In the rows, zero is written as 128.
Each path is a new rotation, seen through one point. The rows after it are directions, each followed by how far the rotation turns it, in deg/step (0 if it stays put).
Each turn is a multiple of 5 degrees from 10 to 175, or 0.

[121, 119, 128, 125, 138, 124, 98, 120, 109, 155, 118, 120, 82, 122, 109]
[99, 128, 120, 130, 122, 118, 98, 114, 119, 150, 138, 122, 88, 126, 105]
[108, 106, 118, 128, 131, 118, 83, 117, 138, 141, 131, 122, 93, 135, 114]
[124, 117, 131, 128, 141, 120, 89, 116, 121, 146, 116, 123, 80, 120, 122]
[103, 136, 126, 134, 126, 114, 100, 109, 120, 144, 132, 121, 81, 116, 116]
[100, 115, 118, 134, 127, 112, 88, 111, 143, 133, 132, 117, 92, 128, 122]
[120, 113, 128, 133, 143, 117, 89, 115, 133, 136, 112, 113, 83, 120, 132]
[106, 137, 128, 137, 132, 114, 105, 110, 119, 139, 119, 109, 80, 111, 127]
[92, 124, 116, 138, 124, 111, 99, 111, 140, 131, 129, 103, 93, 125, 127]
[113, 110, 122, 134, 141, 117, 94, 118, 137, 131, 109, 99, 91, 127, 136]
[109, 133, 129, 137, 137, 120, 109, 116, 115, 139, 108, 96, 83, 117, 131]
[89, 131, 118, 139, 122, 117, 108, 115, 128, 135, 126, 92, 95, 131, 124]
[105, 109, 120, 135, 134, 123, 96, 123, 136, 132, 112, 90, 98, 142, 129]
[115, 125, 132, 135, 138, 130, 106, 123, 112, 141, 105, 91, 87, 131, 127]
[95, 136, 126, 139, 119, 126, 110, 120, 115, 140, 125, 91, 93, 138, 116]
[102, 112, 124, 136, 123, 129, 94, 126, 133, 134, 122, 92, 100, 152, 119]
[123, 117, 139, 135, 133, 135, 96, 128, 115, 140, 108, 95, 88, 142, 120]
[107, 137, 138, 139, 115, 131, 105, 122, 108, 142, 125, 99, 87, 137, 110]
[103, 117, 131, 138, 110, 128, 91, 125, 131, 132, 132, 101, 98, 149, 110]
[128, 110, 142, 136, 124, 132, 87, 130, 125, 133, 114, 104, 90, 140, 116]
[120, 133, 146, 140, 113, 128, 99, 124, 110, 138, 122, 106, 83, 125, 109]
[105, 122, 134, 142, 101, 120, 93, 123, 132, 129, 135, 107, 95, 132, 106]
[126, 103, 138, 138, 117, 122, 84, 129, 136, 126, 117, 106, 94, 129, 114]
[128, 123, 144, 140, 115, 121, 99, 125, 115, 134, 114, 106, 84, 110, 111]
[106, 124, 131, 143, 100, 113, 102, 122, 128, 130, 131, 104, 94, 113, 105]
[118, 100, 126, 138, 113, 114, 91, 128, 141, 125, 119, 101, 100, 119, 112]
[129, 111, 133, 136, 122, 117, 102, 128, 120, 136, 106, 100, 89, 104, 114]
[106, 124, 124, 138, 108, 111, 112, 123, 119, 138, 123, 98, 94, 104, 105]
[107, 100, 113, 134, 113, 112, 100, 128, 137, 133, 122, 96, 105, 119, 108]
[126, 100, 122, 129, 130, 118, 103, 131, 120, 142, 104, 97, 95, 112, 112]
[108, 122, 119, 132, 119, 116, 115, 125, 108, 150, 118, 99, 93, 108, 103]
[98, 106, 108, 129, 117, 115, 104, 127, 129, 145, 128, 100, 104, 126, 101]
[121, 95, 116, 124, 135, 122, 97, 131, 123, 148, 111, 104, 98, 126, 109]
[114, 121, 122, 127, 131, 123, 109, 125, 103, 157, 118, 108, 88, 118, 103]
[136, 123, 130, 134, 131, 142, 145, 128, 131, 128, 142, 135, 138, 124, 138] -> 0
[121, 124, 116, 125, 134, 130, 141, 133, 121, 134, 120, 110, 136, 132, 128] -> 20
[111, 129, 119, 130, 116, 123, 128, 125, 139, 124, 143, 128, 136, 135, 123] -> 110

[137, 142, 125, 133, 122, 118, 92, 129, 125, 125, 137, 143, 141, 103, 80]
[148, 140, 120, 128, 122, 119, 91, 143, 109, 124, 140, 150, 132, 115, 88]
[146, 154, 118, 113, 121, 119, 96, 150, 99, 129, 136, 136, 124, 124, 94]
[133, 166, 124, 104, 116, 123, 95, 141, 105, 130, 131, 118, 129, 120, 98]
[124, 160, 134, 111, 109, 133, 86, 128, 117, 126, 131, 118, 138, 111, 97]
[130, 143, 136, 123, 103, 141, 78, 125, 119, 125, 136, 135, 138, 115, 96]
[142, 137, 131, 127, 102, 143, 80, 135, 112, 132, 139, 145, 125, 131, 97]
[144, 149, 125, 121, 105, 139, 91, 140, 109, 145, 136, 135, 114, 144, 97]
[133, 163, 127, 117, 107, 135, 98, 132, 119, 152, 132, 118, 116, 140, 92]
[125, 161, 133, 126, 108, 135, 96, 118, 134, 150, 132, 117, 127, 126, 85]
[131, 145, 132, 140, 110, 134, 93, 116, 139, 144, 136, 134, 132, 120, 79]
[145, 137, 124, 144, 115, 127, 96, 130, 128, 144, 140, 148, 125, 126, 78]
[149, 148, 116, 132, 123, 117, 105, 141, 117, 147, 138, 143, 117, 132, 80]
[140, 164, 116, 121, 127, 111, 109, 139, 118, 146, 133, 125, 122, 124, 81]
[129, 165, 124, 120, 125, 113, 103, 129, 125, 135, 131, 119, 136, 108, 81]
[132, 149, 127, 127, 121, 119, 91, 127, 125, 124, 135, 134, 144, 100, 83]
[143, 139, 124, 127, 119, 123, 86, 138, 112, 120, 139, 148, 137, 109, 89]
[148, 147, 120, 116, 117, 124, 90, 149, 99, 126, 138, 143, 126, 124, 96]
[138, 162, 123, 105, 114, 126, 93, 144, 100, 132, 133, 124, 124, 127, 100]
[126, 164, 132, 107, 108, 134, 88, 130, 114, 131, 131, 115, 132, 119, 99]
[126, 150, 138, 121, 101, 142, 81, 121, 123, 129, 134, 126, 137, 116, 96]
[138, 137, 134, 131, 101, 145, 80, 127, 120, 133, 138, 143, 129, 127, 94]
[146, 143, 127, 129, 104, 140, 89, 137, 113, 145, 139, 142, 115, 142, 93]
[140, 159, 124, 121, 109, 133, 100, 135, 117, 154, 134, 125, 112, 144, 90]
[129, 164, 128, 124, 112, 130, 102, 123, 131, 154, 131, 116, 122, 130, 83]
[128, 152, 131, 136, 113, 129, 97, 116, 140, 146, 134, 127, 133, 117, 77]
[140, 139, 126, 144, 117, 124, 95, 125, 133, 140, 139, 146, 131, 117, 76]
[150, 142, 117, 136, 124, 117, 101, 141, 118, 141, 139, 149, 123, 126, 79]
[145, 159, 114, 122, 128, 111, 107, 145, 112, 142, 135, 132, 121, 125, 83]
[132, 167, 120, 115, 126, 111, 103, 136, 117, 135, 131, 119, 132, 112, 84]
[128, 157, 128, 120, 120, 119, 92, 128, 122, 124, 133, 126, 143, 100, 86]
[137, 141, 129, 125, 116, 126, 83, 133, 115, 118, 138, 143, 141, 105, 90]
[146, 141, 124, 120, 113, 129, 84, 145, 102, 123, 139, 147, 129, 122, 97]
[142, 156, 123, 109, 111, 130, 90, 147, 99, 133, 135, 131, 121, 132, 101]
[122, 119, 135, 137, 124, 133, 120, 116, 140, 120, 129, 133, 140, 115, 125] -> 70
[129, 127, 126, 142, 130, 126, 137, 121, 142, 145, 128, 129, 122, 135, 116] -> 25
[139, 133, 138, 125, 147, 137, 127, 129, 136, 136, 126, 133, 132, 125, 142] -> 0
